First come named moves, each a turn or a mirror, each shown by rows before and after it. For each pair of rows after them, which moves, in which order, take the first row to the second? The first pair is done for you.
D:
[-13  -8  13 -30 -10   9  -2   5   7   3  -3   7   4 -22   2 -16  -1 -25
   5   8  14  -6 -11  -8   9 -22  -1  -5  -2   4  -9  -1  -3  10  -5  28
   4  26  14  -3  -6  14  -6  22   6 -26  14  22  24  17   1  -3 -14  18
  35   4 -13  -8 -11   3  -3 -14] => [ -8  -1  12 -20 -11   2 -10  -1   8  15   3   6   5 -19   8 -14   1 -24
  13   7   2  -7 -16  -9   8 -15  -4   1   3  -3  -6   9 -22   3  -4  36
   3  15  15 -10  11  10   2  11   0 -25  16  31   7  12  11   3 -12  19
  28   2 -22   4  -4   8  -6 -17]
[  2  28 -19  25  14   1 -30   6  17  -2  -3   8   5   5 -13  18 -22   0
  23   8 -25  24  -2 -17   0  38   7  21   6  10 -22 -16  14 -24   8  11
   3   4  14 -19   9  11  16 -32 -26   6  37 -20   8  -1  -8  17  -9  -8
   7  -5 -34  -6 -23  -1   2   1] => [-10  14 -23   9  11   3 -26   8  19 -14  -8  14   4   6 -18  16 -22   8
  13  10 -14  24   7  -9   7  36  14  16  -6  15 -18 -29  40 -13  -3   4
   0  12  19 -20 -12  13   7 -17 -23   6  35 -26  24   1  -9   7  -8  -2
  11  -6 -29 -12 -37  -5  14   8]
[ -5   6  13 -10  -3 -14 -20  50  12   7 -19   0  28 -11   3   1 -21   6
  -5  -9 -13   9  14  -4  14   5   3  -1   9   8 -34  29  -7 -37  -7 -10
  -5  -3   5   7   4   6 -27  -8 -20  22  -6   1   4 -13  -6 -11  10 -13
 -14 -19  -6  -4  14   2  13 -17] => [ -6  -3   9 -20  -3 -14 -15  47  15  -1 -19   2  27 -12  -1   0 -23   9
  -8  -3  -9   9  13  -7  14   0   6  -4   3   3 -34  23   1 -32 -14 -17
  -4   5   4   6  -2   9 -28  -3 -19  25  -5  -3  11 -14 -10 -13   8 -18
 -15 -17  -3  -7  14  -4  15 -19]
[  5   2  12  18  -5 -17  24 -20  -8  25  24 -19  10  16  12   9  -3  10
  -4 -14  14   9 -13 -13  13 -12 -12  11   7   3  -4   2   2   4  22   3
 -12  -8  -7   2  -6  -1   8  -4  20  20   2 -12  -5  15   0  -3   9  -4
  15  14  29   4  12  10 -18   4] => [  1  -2  12  10  -5 -14  25 -19  -2   9  21 -15  11  16  12   8  -2  12
  -6 -15  25   8  -5  -3  11 -13 -12   5   0   4  -4  -9  15  14  16  -3
 -16   0 -11   6 -11   0   4   6  21  21  -2 -20   3  16  -4  -8   4  -6
  18  12  35  -3   6   8 -12   9]
A:
[ -7  -6 -21 -34   0   9 -23 -30   2 -22  11  10 -12  25  15  -1   4   2
   9   9 -10 -27   9  11   1 -25 -16  20  -3 -29 -31  -7 -13  -1  12   5
 -14  -1 -20 -38 -12   4 -13 -10 -31 -15   9 -13  -1 -21  20   2  -4  -8
   3   8 -19   5   2 -50  26 -15] => [  7   7 -21  -7  -1  13 -13 -31   2   6  10   4 -13  28  28  -5  -2  -4
   2  14 -18 -25   2  12  18  -6 -17  36   9 -34 -12   4 -30  -6  16  16
 -10  -7  -4 -35  19  -6   5 -33  -3  -3  16   8 -11 -19  29  17  -3 -10
 -10  13 -21   7   4 -45   7 -15]
[  2   5   1  -2   5   0  -9   8   3  15   9  -6  -2  -2  11  -9  -5 -13
   6   7 -18   3   0  -3   6  12 -10  16  14  -2   9  17 -29 -15   4  14
   9 -11   8   4  22  -9   0  13  10 -10   4  14   1  -7   8  11  12  -5
  -4  -3 -19   0  -1  -8 -12 -10] => [-13 -11  -5 -28   2  -5 -11  11   1  -4   5  -2  -7  -1   2  -5   3  -5
  11  -3  -9  -1   7  -9  -1  -7  -7   6   1   1   0   3  -6 -17  -7  12
   5  -8  -2   2  -9   1 -22  37  -3  -8  -8  -2  15   0   0 -12   7  -1
   5  -5 -10   2  -8  -7   8 -11]
[ -1   2 -10   8   8  15 -23   1 -10   2  -2  -1   2  -8 -13  10   8 -14
  17   0 -31   4  -9  -6 -24  11  -4  -2  13   6 -19  14 -24 -18 -11   7
  -6 -13 -14  -8  20   4 -14 -22 -34 -17   3  -3 -12 -22  -1  15  -5  -2
  -8 -11 -24  21  -2  -5   2  -3] => [ -4  -2 -15   2  -4   7  -2   5   5  20  -6 -20  -9  19   6   8   3 -10
   7   1 -24   4 -13 -17  21  18 -12  14   9  -9   7  22 -18 -33 -15  22
  10 -24  -2  -3  12 -24 -24  -8   3  -3 -14  15   7   5   9  -5  11  -8
 -14  -5 -24  14  -2   1   4  -1]
[  4  -1   5 -12  -7 -12  16 -12  -6   5   0   1   3   2  10  -1 -10  12
  -7   2  31 -10  -2   7  16  -4   9  -2 -14   3  11 -20  17  10   7 -16
   4  14   6   4  -8   2  23   5  19  11  10  11   7  19   4  -8   1   2
   4  14  14  -7   1  11  -3   1] => [  7  -2   6 -11  -1  -8  10  -8  -5  -6   5   8  10  -7  -4   0  -7  17
  -5   4  24  -9   6  13  -6 -12   6 -14 -19   9  -2 -21  16  14   5 -18
  -1  24   3   4  -3  23  27   1   6  11  12  -1  -6   4   2  -4 -10   4
   3   6  17  -6  -4  13  -1   0]
P:
[  3   2  -1   9   0  10   6  11  -3   9  -6 -12   4   7  -3  -1  -5  -1
  -4   1 -20   5  -3  -6   5  17  -3   5   6  -4   2  10 -15 -18  -8   9
   3 -12   3   1  14 -15   5 -22   8   1   1   7  -7  -6   3   5  -5   4
  -8  -8 -10  -3   0   7 -12   3] => [ -2   1   0  -9   8   0  -2   2  -4 -10  -4   1   8  -3 -17   4   5   4
   4  -5 -12  -2  -2  -8 -16  -8  -5  -4  -3   2 -28   6  -7 -10  -8   5
  -5 -11  -4  -4  -8   2  -9  -3 -18  -9  -4 -15  -6  -9  -7  -5 -10   6
   2  -7  -5   9   0   4   3  -1]
[ 16  -4  -3 -23  -4  -9  -2  -4  15   2  -3   8 -14 -22   9 -31   8 -12
  20  18   0  -4   7  -2  -5 -21   7  -6   2   6  -6   7 -12 -11  11  -7
  -5  18  -1   2  15   6   7  19  -5 -25   9  26  19  -4  -9  20 -10  20
  20   7 -10 -24  -7 -15 -13  -2] => [ 19  -4   1 -17 -10  -6   2  -7  16   8   0   9 -15 -17  18 -35   4 -12
  12  20   5  -4   8   0   3 -13   4   3  -3   8   0  12 -21 -12  18  -7
  -1  21   5   6  22   6  11  13  -2 -22  12  28  18  -6 -11  25  -8  18
  11   7 -13 -26   3 -10 -16  -4]
[  1 -18   8 -17   1  -4  15  11 -13 -16  14 -14  -2   1  -3   6  19  30
  -8   6  19   8   1  24  -6 -15  23 -12 -11  20  -7 -17  38  37   3 -25
 -15   3 -13  -1 -24  13 -10  11   1  -5   2 -18  14  12 -17 -21   8  -7
   0  -4  32 -12   3  -1   9   5] => [ 11   0  13   9 -11  12  29  17  -6  14   6 -28 -10  11   7   5   4  21
 -21  14   6  17 -14  23  34  17  22   6  -1  13  19  -3  22  23   2 -11
   0  -7   2   6  12 -14  11 -22  38   4  10  11  10  15  -8 -10  18 -11
 -24  -1  12 -17   1  -2 -14  15]
Pairs:
(2 to 3 moves a pair)
[  4 -14  30 -12  -3 -25  -7 -25  -3 -14  38  31   1 -12   2  -1  -6 -13
  16  -4   8 -15   3   7 -59 -67 -14 -26 -26  -6 -32 -62 -16 -36  17 -37
 -24   4 -15   4  -6  38  -4  36  -2  -9  -5 -17 -15  13  -9   1 -34  16
  47  24  15   4  13  10   2  -8] => [  2 -21  24 -24 -10 -35  -3 -25   6  -1  41  13  -2   6   5  -3   2 -13
  19  -7  -3 -12  -2  -9 -27 -74 -23 -12 -21 -17 -19 -55 -17 -62  12 -19
 -15 -10 -15   7 -11  12 -16  48   9  -2 -26 -15  -1  37  -1 -22 -23   7
  48  30  12  15  21  12   8 -11] | D, A, A
[ -2   8  -7  13   6  22  15 -15 -31  -4 -21  10 -10  -5   0   4 -17  23
 -21  27   8   5  14  10  38  32  11  -3  19  15  20  -3 -23  -6  -8  -4
 -14  -2  22 -17  19  17  16 -10  26  -6  21 -36  11 -10  17   9  14 -23
 -10 -16 -15 -12 -14   0 -21  36] => [-27  -2 -25 -26   9   6   1 -16 -26 -21  -9   0 -10   1 -16  14  -2  28
 -14  17   0   1  13 -16  30  -4   5  -1  11   4   7   2 -15 -28 -18   3
 -14 -21   4 -19 -15  14 -25  27  -5 -14  -9 -57  26   7  22 -20  25 -25
   7 -19 -15   5  -1  -4   2  31] | A, D, A
[ 22 -17   9   8 -21 -24 -21 -11 -22  35  36  18  26  -7  40 -17   3  -2
   8  -6   4   6 -37 -22   1 -32  19  23  46 -13   3  10  -2  -8   7   9
 -11  26  34  27  19   4  12 -14  11  22   9  26  -1  43   0  11 -16 -28
  13 -17  49  13  22  21   0 -26] => [ 17 -16  11  11 -12 -20 -27 -13 -27  18  38  31  34 -17  29 -11   4   1
  15  -9   1  -2 -33 -18 -31 -39  24  12  44  -4 -19   4   1   8   6  -3
 -20  27  22  25  18  19  13 -15 -12  21  18   8  -9  31 -10  19 -24 -24
  18 -20  44  14  21  18   0 -30] | A, A
[-11  14 -19  17  -7  32 -18  28   0  29 -26 -12 -14  10  -9  14 -17  -8
   8   3 -52   0 -18 -18  18  38   7  20  23   3   7  24  -9 -25 -18  27
  10 -14  14 -14  26 -31  -9 -31 -14 -14   9   8  -3 -17   5  13   9 -16
 -50 -32 -39  15  -7 -17   6  -4] => [-28  -3 -25 -15  -7  34 -23  35 -14 -24 -38   4 -11 -11 -24  20  -4   6
   5   2 -36  -6  -1  -1 -26  22  18 -10   4  19 -19   1  28  13 -29  -5
  -9  12  12 -16 -18  -1 -20  -3 -50 -22  17 -25  12 -30 -16  -6  -6  -1
 -29 -44 -26   5 -26 -29  27  10] | A, A, D
[-21 -15   4   8  14 -24   1  12  -4   5   0 -18  -1  11  -9  12  -2  12
   3  14   4  -4   0   3  33  14  23  32 -16   1   0 -15   2  11  12  25
  13  -8  12  -4  -7 -15  11  -8  37  27  -9  -6  -2   8   0 -14  13   7
 -15  -7   4   9  -2 -16 -18   0] => [-22 -12   0  10  23 -31  -7   7  -3   8   7 -16   7  12 -14  14   1  14
  13  14  -6   0  -9 -11  22   4  12  31 -15  -5  -4  -6 -10   5  14  34
  14 -24  -1 -15  -9 -12   6  -7  22  23 -18 -12  -7   6   0 -14  17   7
 -14 -10   1  17   4 -14 -16  -6] | A, D, A
[ 27   7  17  -3  12 -14   9 -51  -3 -21  35   7  14  14   7  26  11  17
   2 -11  28  -5 -21   0 -39 -40  -1 -10  -7 -14   0 -49   8  15  20 -14
  -7  13 -17   8 -32  27  30   3 -11  49 -20   1  -1  -3 -26   1  -4  -1
  46  21  46  27  -3  46   9 -11] => [  8 -10   4 -23   1 -16  16 -30  11 -27  15 -14  -2  25  10  29   9  21
 -10 -11  28  -7 -19  -8  -9 -31   1  -3 -22 -17  17 -54  36   6   3 -12
  -4   7 -15  12 -49   2   4  23   1  47 -26   2  35  12 -21 -27   9  -4
  38  15  38  16 -11  41  30  -2] | P, A
[ 11  27   1  27 -13  41 -16  10  -6  -6 -25   5 -19 -24  -5   3 -25  -9
 -14  20 -19  18  -5   3  12  50   6  -9  -2  21  -6   7  -7  18  -5  -6
  17  11  21  -8  21   8  19 -38 -13 -13  34   3 -11 -46  -3  29   3  -1
 -32 -18 -28   1 -12 -13 -11  17] => [ -7  10   1   6 -12  36 -19  12 -10 -38 -27  12 -27 -33 -17   4 -18   2
 -12  12  -5   9   7   8  -2  42  11 -24 -18  26 -15  -9  12  39 -14 -21
   6  20  13  -7  -7  21   4 -18 -30 -15  35 -19   1 -47 -15  18  -3   3
 -15 -21 -21  -6 -20 -19   8  25] | D, P
[  4  -7  -6 -20  -4 -11   0   5  14  10   1 -22 -12  11   5 -18   5   4
  10  -2  -4 -28 -11 -24  21 -11   3  -1  -2 -20   0  23   7 -39 -13  16
   7   0  -4   9 -21  -9 -20  14  -5 -16  -8  -5  10  15   8  -9  -1  14
  16  -8 -10   5  26 -12   0   8] => [ -5  -6  -8 -23   3 -10  -5   5   9  -8  -4 -17  -6  -1  -2 -13  10   8
  20   1 -11 -27  -5 -22   0 -23   5  -6  -3 -15 -13  19   8 -32  -8  14
   6   2  -7   5 -24   1 -20  17 -25 -20  -7 -13  14   8   3  -6  -9  21
  23 -10 -11  10  26 -14  -3   2] | A, A, A
[  7 -12  -2  -4   3  -8   9   8  16  15 -11 -16   1   4   2   6  -6  -1
  -1  -1  -6   4 -15   2  28  19  -4   7 -13 -13  17  -2   4  -4  -5  11
  -5  -4  14  -8   9 -24   1   7  26   9  -2   3  11   7  -3  -8  15 -17
 -11   0  -2   3   5  -2  13   2] => [  1  -7  -4 -17  -3  -6   3   7  17  -1 -13 -15  -2  -2  -2  11  -2   4
  -2  -7  -4   3  -8  -2  19   0  -9   0 -22  -5  13  -9  12   3 -13   9
 -10   3   9 -11  -6 -21 -10  18  13   4  -6 -12  19   8  -8 -14  14 -17
  -5   1  -5   2   6  -3  23   3] | A, A, A
